One hidden turn or mirror swaps the rows below in pairs. Which row is each named row swapped with?
k760: [-23  14 -12  21   3   5  -2   4   5 -17  10   2  -8  10  -8  16 -14   5
   1  -5   5  41 -29  -7  -3   3   0   9   2  21  -8 -28  -1  -8   0  -8
 -29  -4  16 -26   4  -7  -2 -12  13  15  -5 -11  13   6  -1  -3  12   6
  13]
k710: [-12  -7 -10  27   4  20   6   9 -10 -16 -19  -5  17  -4 -30  14  14   4
  -9 -37 -14  30   6   8  14 -19 -12   1 -27  -7  -4  -4   9   5   1  -2
   6  -2  10 -15  17   0 -27  -1  10 -21 -24  -5   5   6 -12  14  16  -2
 -10]
k424: [ 12  -6   1  -4   2   0  -1  20  22  15   0   1  -6   0  -4  -6  -1   8
 -14 -32  13  36  -6 -14   1 -13  -1  11   0  -7   6   0   1  13  20  -1
 -16  -9  12  -9  -9   3   1 -10  10 -29 -14 -40  17  16  -6  25  22  16
 -13]
k904: [-23  19 -11  15  -8   7   6   1  14 -16  -1   4   4   3  -4  20 -21  -1
  12  -4   8  37 -21  -9  -4  -1  -1  -1  -6  24  -9 -10   1   1  10  -7
 -16  -3  13 -17   2 -15   3  -4   2  13   1 -12  20   1  -1   7  21  -1
   6]
k268: [  4   5   4  -9  14   7  -6  11  23   4  -6  -5  -1   7  10 -11   5  -3
 -14 -30   1  35   4 -19  -1 -18   7  11 -13  -2   7 -12 -10   8  39  -9
 -18  -9   6  -7   3   2  -3 -14   7 -23 -11 -40  19  18  -1  10  29  18
 -10]
k571: [  7  -2   7 -10  14   6   1  13  17   1  -6  -5   4  -3   5  -7  15   1
 -20 -35   4  20   6 -16  -1 -18   6   8  -5  -7   3 -12   3   9  33  -7
 -21  -1  11  -1  -8   9   2  -5  23 -25 -16 -38  20  23   0  14  25  23
  -7]
k412: [ -3  -7 -16  23   7  16  19  15   2  -9  -5  -6  12  -6 -28  14  12   1
  -9 -28 -13  36  12   3   8 -23 -10   2 -18  -5  -1   3  11   1   9  -7
   7 -17   3 -13  11   1 -21   2  18 -26 -20 -11  -2   9 -15  32  18   9
 -13]
k239: [  7  -5  -2  -9   2   6  -7  20  23   9 -13   0  -2  -3  10 -12   2  -1
 -18 -33  -5  17  -5  -9  -2 -23  -5   4  -8 -14   8   3  -2   7  22 -13
 -22 -17  14  -8   1  11   3 -11  10 -28 -16 -35  18  20  -2   9  24  15
  -5]
k444: [-29  13 -15   6  -2  16  -3  -4   6 -16   8   5   0   3  -2   9 -15  15
   4  -5  -2  28 -20  -6 -13  12   4   8  -7  16  -8 -19  -6  -4  -4   1
 -28  -7   7 -16   9 -23  -6  -4  13  14  -3 -16  22   1  -6  -3  19   3
  11]
k998: [-27  -1 -23  -1   8  16  -7  -7 -19 -20   6   0   2  13 -11  14   0  15
 -12 -15   3  24 -24 -11  -3  10  15   0  -5  -6   3 -36  -2  -2   0  -5
 -16  -6  -8 -16  19  -7  -8  12   4   1  -9 -14  14   8 -12  -8   5   4
   7]
k767: [-20  -3 -16   5  12  14  -4 -10 -20 -11   3   5  -4  10   1   9  -6  11
 -15 -10  -6  38 -26 -10   7   4  12  10  -5  -2 -13 -29  12  -4   2  -6
 -21   4 -11 -10  22  -1 -21  13   9  -2 -14  -3  17   9 -17 -10   3  14
   4]
k970: [ -3  -4  -2  24   6  10   4  25   2 -13 -16  -9  10 -17 -21  20   9   0
  -5 -34  -7  23   4   4  14 -19 -19  -7 -25  -2  -3  11   7  12   1  -5
  14   0   7 -12   5   1 -18  -3  13 -15 -23 -18   0   6  -4  23  15  -2
  -5]
k506: [-24  -4 -19   7  18  15  -9 -16 -24 -12  -8   7   1  17 -13  12  -1   8
 -19 -16   1  31 -10  -5  10   7  20   2  -2  -8  -6 -30  12   3   5   1
 -22   1 -17  -5  14   5  -9  10   3 -16 -14 -19  22  15 -15 -10  10   5
  -3]
k684: [-11  14  -5   9  -6   0  11   6  10 -14  13  15  -7   7  -6  19  -5   2
  10  -7   8  36 -21   1 -11   3   2   7 -12  23  -2 -14  -3   7  -1   2
 -19   4   3 -24   8 -11   0 -17  12  18   2 -14  12   5   5  -2  19   1
   9]
k487: [  6   6   7 -15   0   0  -2  18  21   8  -3   2   2   1  12 -13   4   4
 -15 -26  10  31  -5 -10   0 -12   5   6   3  -1   3 -10  -5  13  30  -4
 -20  -4  21  -5  -3   2   6 -18  13 -13  -3 -32  22  15   3  12  21  11
  -6]
k644: [-23   0 -21  11  14  26   3  -1 -28 -15  -7  -2   2  14  -5   7  13  10
 -19 -15   5  31 -22 -19   8   2  17  18 -16 -11 -11 -31   0  -1   0  -3
 -21   3  -3  -6  18   4 -14   9   0 -14 -10 -15  17  12 -25  -6  14  13
   1]
k640: [ -1  -6 -13  15   1  14   7  19   8 -13 -19  -7   6  -5 -24  12  16  -4
  -7 -34 -27  17   5  12   3 -20 -20  -6 -18  -8   2  11   3   4   5 -16
  -1 -10   8 -16  16   7 -14   1  12 -24 -25 -14  -1  13  -9  15  15  -4
  -3]
k630: [-10  -9 -12  21   2   9   8  18  -6 -11 -19  -7  15  -9 -27  11   9  -1
  -6 -31 -11  28   9  12  14 -12 -22  -7 -22   6  -1   4   6  14   2   0
   7  -2   5 -12  18   2 -20  -5  -1 -13 -24 -18 -10  15 -13  25  18  -6
   3]

Swapped with k630: k268
Swapped with k767: k760
Swapped with k412: k424
Swapped with k239: k640

One hidden turn or mirror swaps the rows below in pairs. Which row is each named row swapped with?
k215: [-10   3  -6   5   7 -25 -20  -2 -14  13  17   0  -6  -1   0   4  -6   8
  25   1   7  -4 -25]
k706: [ -9   1   3   8   6 -22 -23  -4 -10   9  14  -2  -8   5   3   4  -5  12
  25  -5   8   0 -33]
k473: [ -5  -6   6  16   8 -17 -37  -7   2   0  -1 -15  -7  17 -14  -7 -16  14
  12   4   0   9 -34]
k293: [ -9  10 -11   1  -7 -28 -11   0  -7  18  12   4   1  -9  15  15  -6  -9
  -6   2  -1  -5   4]
k124: [ -8   6  18  27   0 -15 -27  -7  13   4 -21 -15   4   9   4  -3 -20  -1
 -25  -6  -8  15   8]
k401: [-14  19  -1   7   4 -24  -7   0  -3  14   9   9   6 -11  13  11  -4  -8
 -11  -7  -2  -5  11]
k903: [ -9   8   2   7   9 -24 -14  -3 -16  19  16   4  -5  -2  10  11  -3   7
  24  -8   8  -4 -19]
k514: [ -5  -3   9  15   7 -19 -39  -5  10 -11 -10 -19  -7  19 -13 -10 -21  11
   1   1  -6  12 -28]
k624: [  0  14  20  24   9 -19 -27 -14  11   6 -15 -15   3  13  -5  -4 -20   2
 -16 -20 -19  22  -7]
k171: [-11  11   3  18  -3  -6   0   1   0  13   6  -3 -13  -7   9   4 -14 -21
  10   9   6   7  11]
k425: [-11  18 -13  -5   1 -18  -8  -6  -4  16   2  -6  -5  -6  23  10  -4  -4
 -15   3   2   9   6]
k173: [ -2   2 -13  13  -3 -23 -10   0   4  17   7   3   4 -24  15   5 -12   1
 -15  -6   5   7   4]
k96: [ -5  18  10   8   3 -15 -19 -11  13   5 -21 -22  -5  15  12  -1 -12   2
 -24  -3  -6  27  -2]
k314: [  6   5  15  27   0 -19 -21  -8  18   8 -17 -11   4  -2   6  -4 -19   6
 -23 -13  -3  27  -5]
k981: [-13   5  -6   4   3 -18  -6  -2  -9  19  16   5   5  -9  19  11   0  -6
   0  -7   3  -2   5]
k282: [ -9   9 -17   5   4 -25 -13  -5  -7  17  15   3   2 -16   8   8 -13  -7
  -7  -6 -10  -6   6]
k283: [-15   8  -2  14  -2 -20 -10  -2  -6  20   5   2   6 -12  19  10 -10  -5
 -11  -3   2  -4  18]
k287: [ -7   9  19  26  -2  -3 -11  -2  13   1 -12 -17 -14  11  -3  -7 -21 -16
  -1   7  -2  20   3]
k478: [ -7  16  20  21   6 -20 -25  -8  17  -7 -19 -12   6  11  -4  -3 -14  -4
 -25  -9 -12  15   1]
k601: [ -6   2  14  17   8 -18 -32  -8   2  -2  -6 -18  -6  19 -14  -9 -14  15
  13  -2  -2  14 -35]
k594: [ -9   5  -1   8   7 -21 -14  -3 -15  20  17   3  -6  -2   9   8  -2   6
  25  -5  11  -1 -21]
k591: [ -6   2  17  20   5 -10 -29  -8  17  -8 -16 -19   5  20  -2  -9 -15   0
 -18  -7 -10  22  -6]
k19: [ -9   0   1  10   8 -22 -22  -5 -13  19  15  -1  -4   3   1   5  -6  12
  25  -1   9   0 -28]
k513: [ -6  -3   6  12   6 -20 -36  -4   1  -6   3 -13  -9  15  -8  -5 -13  14
  17   1   1   7 -38]
k607: [  1  10  24  19  -1 -22 -28  -8  14   3 -19 -18   2  20  -1   0 -16  -1
 -18  -7 -11  23  -9]
k535: [ -3  -3   9  17   7 -16 -35  -7  10 -10  -7 -19  -8  18 -11 -11 -19   9
   4   2  -3  14 -30]

Swapped with k607: k293
Swapped with k513: k706
Swapped with k173: k314
Swapped with k535: k594
Swapped with k425: k96
Swapped with k591: k981

One hidden turn or mirror swaps the rows below in pairs. Which row is each named row swapped with?
k320: [-19  -3 -13  13 -14   1   0  -6  -5 -12 -14 -34  -3  18 -11  -7  19   7
  -8  14 -20 -19 -36  12   2]
k681: [-27  -3  -3 -21  -4  -5 -12  -7  -7 -19 -19  -4   1  20   0   5  11   1
  -7  -4  -1  -7 -34  11  10]
k332: [ -2   0 -18  20  11  13  13  -9  -8  -3 -12 -37 -11  16 -33   2  14  24
 -13  15  -2 -12 -16  -2   1]
k990: [-23   8  -1 -27   1   2 -24   2 -10 -19 -16  -5   0  20  -1   4   7   9
  -3   0   1  -3 -31   8  10]
k677: [  6   8  -5  10  24  19   8 -20  21  -3  -3 -15   5   6  -3   7  17  29
   8   5  10 -10 -13  11  22]
k781: [-16  15  -3 -10   5   4   1   1 -18 -12 -21 -31  -5  15 -19  -7   3  14
 -25  -1 -12  -1 -19 -13  -2]
k337: [ -4   4 -10  26   8   5   1 -27  12  -7  -5 -22  -2   8   0   8  20  19
  -3  17   2 -21 -34  23  14]
k398: [ -1   6  -2  -8  24  31  -7 -17  10  -2  -7   3  -3  -6  -4   9  16  26
  -1   3   5  -2 -19  13  25]
k346: [ 10   9   3  12  31  22  11 -16  14  -7 -13 -16  -2   2 -11   2  11  33
  -1  -6   3  -4 -12  -3  18]
k161: [ 13  12   6  15  22  25  11 -10   5  -8  -7 -12   1   7 -16   7  10  27
   1  -2   1  -9   1   3  20]
k445: [-20   4  -2 -32  10  20 -17  -4  -8  -9 -15   4  -3   3  -6   5  11  12
  -9  -2   0   3 -22   7  17]
k627: [ -2   5  -8  23   4  15  12  -5   0  -7 -14 -41  -4  10 -21 -11  15  23
  -8  10 -20 -13 -22  -3   3]
k153: [-22   1   0 -16 -11   0 -11  -4 -15 -19 -13   0   3  23  -4  10  10  -3
  -3   1  -2 -13 -19  17  13]
k865: [-20  -8 -23   9  -7  -1   1 -11 -13  -8 -12 -29  -9  23 -23   7  17   9
 -12  20  -1 -18 -30  12   0]
k266: [ 12   8   4   4  27   5  -3 -23   3 -13  -6  -4  -8   5 -11  18  27  21
  14  -6   3  -3 -13  11   9]
k530: [  3  12  -9  18   4  12   6  -2  -6   2 -12 -35  -4   8 -21  -9   0  31
 -22  -2  -8  -7 -15  -3  -3]
k29: [ -7   8   3 -22  12  -6 -13 -10 -16 -19 -14  -2  -8  14 -13  14  21   5
   4 -12  -2   3 -16   3   0]
k882: [-26   6  -5 -32  -1   1  -9   2 -10 -14 -17 -12   5  22  -7   0   6   5
  -9  -4   1   0 -19   0   8]
k679: [-15   0 -17  15 -16  -5  -9 -13  -5  -3  -8 -22  -1  15  -3   1   8  14
 -15   8  -3 -20 -36  25   1]
k213: [ 11  14   3   9  30  24  -4 -11  14  -8  -7 -14   0   4  -6   6  11  36
   7   2   7  -5 -17   5  20]

Swapped with k681: k346
Swapped with k865: k332
Swapped with k213: k990
Swapped with k627: k320
Swapped with k679: k530

One hidden turn or mirror swaps the rows below in pairs. Which row is each named row swapped with?
k119: [  7   1  15   5   6   8  -4   5  12  -2  17  18  10 -14   3   8  -4   8
   7 -14   2  -9   8 -12   3  -6   8   7  41 -13  10  -3  32  -1]
k152: [ 13   8  27   3   4  -3   5   7  20  15  15  12   1  -5  13   5  19   8
  -4  -3   2   5  14   1  -9  -1   2 -12  28  -2 -10   0  24   2]
k304: [ 21 -20  -4 -18  16   6   3   5   1   1   8  12   5 -28   0 -23   3  12
   5  10 -15   3   8   5  16  19  -2  34  20 -14  -8  -3  21  -2]
k191: [ 10 -26   5   7  -8  14  24   9   7  -3 -22  23 -12  -5  13  -5  20   4
  17  14 -18   9   9   8  -4   7 -15   8  14 -28   3  -5   4  -4]
k676: [ 18 -14  -1 -16  15   9   0   6   4   6   9  23   2 -26  -1 -22  -4  18
   4   6 -12   1   9   0   9  23   2  30  26 -21   0   0  22  -1]
k705: [ 12 -15   2  17 -17   9  26   1  18  -9 -13 -10   9   4   5  11  27 -11
   9   8   3   3  17   4   1 -16   8  -2   8 -10   9 -14  10   7]
k861: [  7 -17   1  16 -15  17  18   8  13  -2 -24  18 -13  -8  17  -1  23   1
  14  12 -14   6   7   7  -9   4  -9   6  11 -24   5  -5   3  -1]
k135: [ 14   2  15 -11 -12   2   5  13  -5  -5   5   1   7  -3  -1  -9   1  11
  -1 -16   2   0   5   5 -18  -5   2  -3  27   7  -6  -5  36  12]
k203: [  9 -23   0   2 -14   0  26  11   9   4 -24   7  -5  -5   4 -11  21   1
   2  31 -16  17  17  16  -6   5   0  15   5 -20   4 -14   0   9]
k897: [ -2 -15   5   3  12   5   2   9   4   5   5  14  10 -25  -6  -3 -17   6
   1   9  -8   2   7  -6  18  16  11  35  31 -25   9  -3   9   1]
k621: [  1 -25   9  -2  14   4  11   9  -1   2   1  18   8 -20  -7  -6 -14   6
   4  12 -12   5   8  -4  21  16   3  33  31 -29   7  -4   9  -2]
k526: [ 10   4  15  -6  11   4  -4   7   7   2  23  16  11 -15  -2   3  -4  10
   3 -13   5  -5   8  -9   6  -2   9  10  40  -9   7  -4  31  -1]
k411: [ 20 -12   6  13   5   2  19  -5  25   3   8 -20  22  -7   1   6  17 -10
  -4   9   5   1  21  -5  22   1  18   3  11  -9  -6  -5  15   7]
k255: [ 10 -20   5  -6 -10  -4  22  15   4   3 -20   8  -7  -9   6 -12  22   3
   0  30 -19  21  13  21  -6   0  -7  17   9 -11  -4 -14   2   8]
k84: [ 12   6  21 -10  -7   0   0  15   1   0   7  16  -4  -7   5  -6   6  14
   3 -11   0   3   6   6 -21  -3  -2  -3  32   2  -4  -4  34   6]
k629: [ 19 -14   0   0 -14   5  18   3   1 -15  -6 -25  22  -2  -8  -7   4  -6
  -2  -6   5  -2  13   1   4  -5  15   7   9   1  -2 -10  26  16]
k247: [ 14 -15   5  19  -1  -2  25  -4  24   2  -4 -18  19  -3   4   7  15 -16
  -2  15   2   8  21  -4  15  -4  18   3  11 -14  -3  -5   8  11]
k432: [ 15   7  22   1  10  -1   1   4  18  12  18  19   0 -12  15  -2  10   8
   3  -8   0   2  10  -6  -6   4   3  -6  34  -8 -11   6  27   1]
k519: [ 18 -19  -6   5  -8   6  20   0   8 -13  -7 -26  23  -7  -9  -2   6 -12
   1   7   4   0  16   1  16  -1  18  15   6  -6   3 -11  20  13]
k296: [  5 -15   4  22 -16  10  22   1  20 -11 -12  -4  13   1   6  16  19 -11
   6   7   2  -1  17  -2   3 -19  11   0  16 -15  13 -13  12   6]
k384: [ 12 -24   7 -14  -5  -2  19  20   6  -2 -17   9  -6 -20  -1 -20  24   8
  -1  29 -13  20  15  21  -7   5  -1  16   9 -18  -6 -12   5  13]
k744: [ 20 -24   1 -21  13   5   6  12   5  -3   2  11   3 -34  -4 -29  11  16
   3  15  -9   6  11  10   9  18   4  29  17 -20  -7  -4  17   6]

Swapped with k247: k432
Swapped with k621: k191
Swapped with k519: k84
Swapped with k135: k629
Swapped with k897: k861

